In the rows, 128 means zero.
The rows of A fall into a few groups, which share some directions, and each row is roughly a mix of its group's hidden directions, except some rows that fit no group.
A (118 x 12):
[[181 130  81  99 121 151 108 107 177 153 133 100]
 [115 131  98  56 112 110  93 129 149 107 157  91]
 [ 99 162 158 130 100  92 161 157  70 138 145 147]
 [160  68 116 133 134 182 114 155 141  98  96 108]
 [125  94 147 125 106  98 141  95 102 165 176 178]
 [124 140  97 153 161 142 138  83 151 173  70 126]
 [ 58 154 163 144 124 138 161 142 110  86 130 107]
 [148 114  85  82 157 136  99 117 193 137 125 111]
 [ 95 107 201 148 100 132 161 134 106 133 121 164]
 [128 134  76 122 156 103 157 137  77 114 184 119]
 [119 123 153 104  64 121 144 161 111  98 178 151]
 [181 135  61 109 131 137 103 120 132 124 176 139]
 [132  58 141 141  96 166 152 130 106  98 142  94]
 [135 188 100 159 142 132 111  97 146 137  71 104]
 [170  99 162 160 119 136  88 176 171 140 146 127]
 [104  76 183 146 105 129 125 111 169 147  90 137]
 [ 80  90 140 150 142 131 187 162  90 119 122 112]
 [122  76 143 132 173 150 128 169 101  79 101 130]
 [ 99  98  97  68 122  80 100 143 144  98 140 117]
 [127  91 178 115 136 146 118 173 155 115  73 105]
 [ 94 157 152 171 125  90 155  99 106 144 135 181]
 [164 105  68  98 142 142 124 179 136  98 138 102]
 [ 97 167  91 126 127  66 134 147  94 123 128  86]
 [102  87 104 134 113 142 173  88  91  93 135 165]
 [162  57  74 118 137 136 124 145 102 121 152 129]
 [100 112 152  58 101 145 143 146 155  87 143 110]
 [146  75 134 166 112 172 122 176 147 130 166 132]
 [131 155  50 126 170 131 130 120 103 136 102  95]
 [161 139  96  90 119 143 112 188 162 108 153  96]
 [119 114  91  52 141 117 116 165 133  96 114 103]
 [143 158 106  95  94 112  97 120 174  86 172 126]
 [ 95 179 162 131 158  86 122  77 106 131 107 136]
 [118  79 112 132 179 126 167 180  97 123 109 116]
 [126  91  57  92 109 141 120  95 134 101 154 123]
 [120 154 126 148 158 133 181 104  76 161  89 144]
 [118 139 192 117  74 119 116 150 176 138 149 142]
 [133 126 158 146 110  93 114  61 102 158 132 172]
 [119 153 151  99  82 181 133 106 176 114 137 159]
 [134 164  58  89 142 120 116  84 138 136 121 101]
 [106 122 193 118  83 149 129 136 173 132  99  99]
 [142 123 133 186 180 142 150 138 110 150  75 146]
 [ 87 146 102  67 124  90 116 134 158 109 107  92]
 [155 147 192 172 119 130 113 179 133 159 136 131]
 [143  99 186 188 128 127 137 153 120 173 129 142]
 [133 107 173 154  97 162 159 106  85 177 130 123]
 [122  69 127  88 114 147 161 145 144 147 186 129]
 [122 147 158 186 156 135 142 123  96 155  70 113]
 [129 145 105 138 141 126 172  57  98 155 104 155]
 [153 145 144 202 130 125 114 105 183 112 133 145]
 [124 176 111  77 116 126  80 128 176 118 118  97]
 [126  67 100 156 149 121 163 143  74 117 154 128]
 [ 90 159 150  64  92 116 101 115 159 132 133 104]
 [ 94 140 189 160 112 110 118 105 124 144  92 176]
 [135  52 107 134 104 171 148  92 118 118 119 109]
 [124 137 138  76  69 129 114 125 155 102 183 126]
 [149 121  74 177 161 119 138 103  77 130 102 131]
 [159 125  68 111 156 166 108 121 152  88 118  93]
 [109  82 142  59  98 120 121 152  94 134 133 100]
 [125 164 119 171 179 115 157 135  84 133  82 124]
 [109  88 128  95  81 116 123 152  86 100 139  78]
 [167 151 132 198 163 139 115 155 141 132  88 137]
 [152 151  99  77 147 120  94 164 177 140 142  98]
 [125 145 132  75  90 114  99 171 150  91 161 101]
 [121 180  67 109 136 118 127 121 119  71 142 108]
 [133  61 149  87 125 119  91 174 151 116 129 136]
 [108 175 144  84 106 137 117 163 187 124 154 121]
 [121 110 122  54  91 125 102 133 168 118 151  98]
 [148  95 111  67 172 152 139 160 101 152 108 137]
 [148 112 175 100  96 140 101 147 188 148  98 117]
 [146 138 112  84 106 129  68 130 182 149 134  97]
 [138 121 100  59 101 127 113 164 146  96 169 115]
 [104 131 139  89 100 136 167 127 155 140 166  63]
 [160  55 129 155 133 167 134 166 132 111 103 128]
 [151  54 123 146 165 153 131 129 110 124  80 127]
 [165 105  69 184 168 127 126 129 116 147 128 110]
 [111  71 122 168 150 126 165 150  81 137 113 158]
 [161  69 135 113 144 142 119 180 111  87 118 100]
 [126 131  90 128 102 169 146  78 170 124 179 131]
 [131 160 148  77  96 120  77 119 182 138 121 116]
 [150 128 170 198 140 128 142 129 124 182 108 144]
 [132 162 138  84 142 147  98 157 192 116 106 101]
 [121 178  81 150 139 120 122  69 166 106 128 114]
 [120 139 163 184 146 125 167 118  90 154  86 155]
 [100 140 101  47 107 110 109 105 132 129 138  97]
 [139 158 114  95  98 136 102  64 176 148 113 138]
 [143 146  73 146 167  88 140 140  71 122 147 133]
 [114 167 177 182 128 103 147  84 145 129 114 151]
 [142 117  75 138 131 140 163 126  96  87 188 141]
 [156 115  58 112 142 159 160  86 107 124 129 154]
 [148 163 146  77 129 149 105 128 194 158 139 129]
 [103 164 136 157  95 101 155 140  95  82 157 165]
 [116 125  85 158 129 131 166 153  73  92 161 103]
 [102 123 165 148 156 107 169 166  68 106 123 134]
 [146 105  64 165 164 129 144 129 106 160 111 165]
 [ 83  94 137  67  91 111 131 127  99  89 134 134]
 [161 200 155 151 150 148 103 148 138 153 122 100]
 [119 155  61 143 151 101 152  97  97 104 153 153]
 [ 91 119 124  80  89 104 136 135  73  91 154 124]
 [111 170 176 116 100 106 114  81 157 164 104 136]
 [100 159 200 141 106 126 147 109 128 153  92 156]
 [159 169  67 111 148 155  99  96 163 125 138 122]
 [124 129 158 109 143 131 127 185 158 118  76  78]
 [ 79 103 176 115  93 134 171 113  91 141 134 153]
 [ 84 116 202 146  96 105 152 137 119 145 104 129]
 [163 140 124  83 101 151  91 144 194 132 144 116]
 [161  92 120 165 154 138 147 167  71 134 142 162]
 [125  68 125 175 128 132 160 135  67 127 107 131]
 [133  63 128 143 147 166 146 165 140 130  75 114]
 [130  89  75  89 132 116 110 148 122 104 177  92]
 [131 122 138 116  87 124  80 114 197 128 166 112]
 [119 117 141 111 165 120  99 162 183 115  67 121]
 [144 158  74 187 136 130 150  86 104 124 151 119]
 [119 117 116 184 146 136 128  69  81 116 104 156]
 [142  68 105  97  80 147 130 134 113 107 170 104]
 [145 112 102 142 179 126 147 186  81  96 133 120]
 [130  97 124 149 134  95 138 195  75 141 115 101]
 [110 109 148 114 102  86 172 140  88 145 185 117]
 [123 161 150 129 131 157 110  79 197 126  96 123]]
Here is one row of each group, with its name. Which group are the others in?
[ 98 107 125 127 144 109 143 155  65 117  74  93] | T
[112  81 116 157 138 138 183 120  67 122 131 151] | X
[127 116  89 126 196 123 139 143  77  88 141 130] | D

[ 90 108 158 129 125  84 159 105  74 100 107 155] | X
[122 122 141 158 162  98 161 129  62 159  90 134] | X
[148  66  92  84 135 152 112 156 140 102 117  99] | T
[136  91 119 146 141 105 144 142  52 100 162 145] | D
[138 142  96  67 152 132  93 118 189 127 127 110] | T
[165 137  68 101 133 126 129 159 119 110 181  95] | D
[128 110 126 113 139 140 104 214 122 118 150  88] | X
[161  59 104 154 154 166 127 117 130 103 123 160] | T
[131 125 183 126  81 167 119 131 180  94 132 145] | T
[161 101  97  90 156 125 125 195 122 108 160 125] | D
[114 134 146 130  96  88 151 151 113 131 180 190] | T
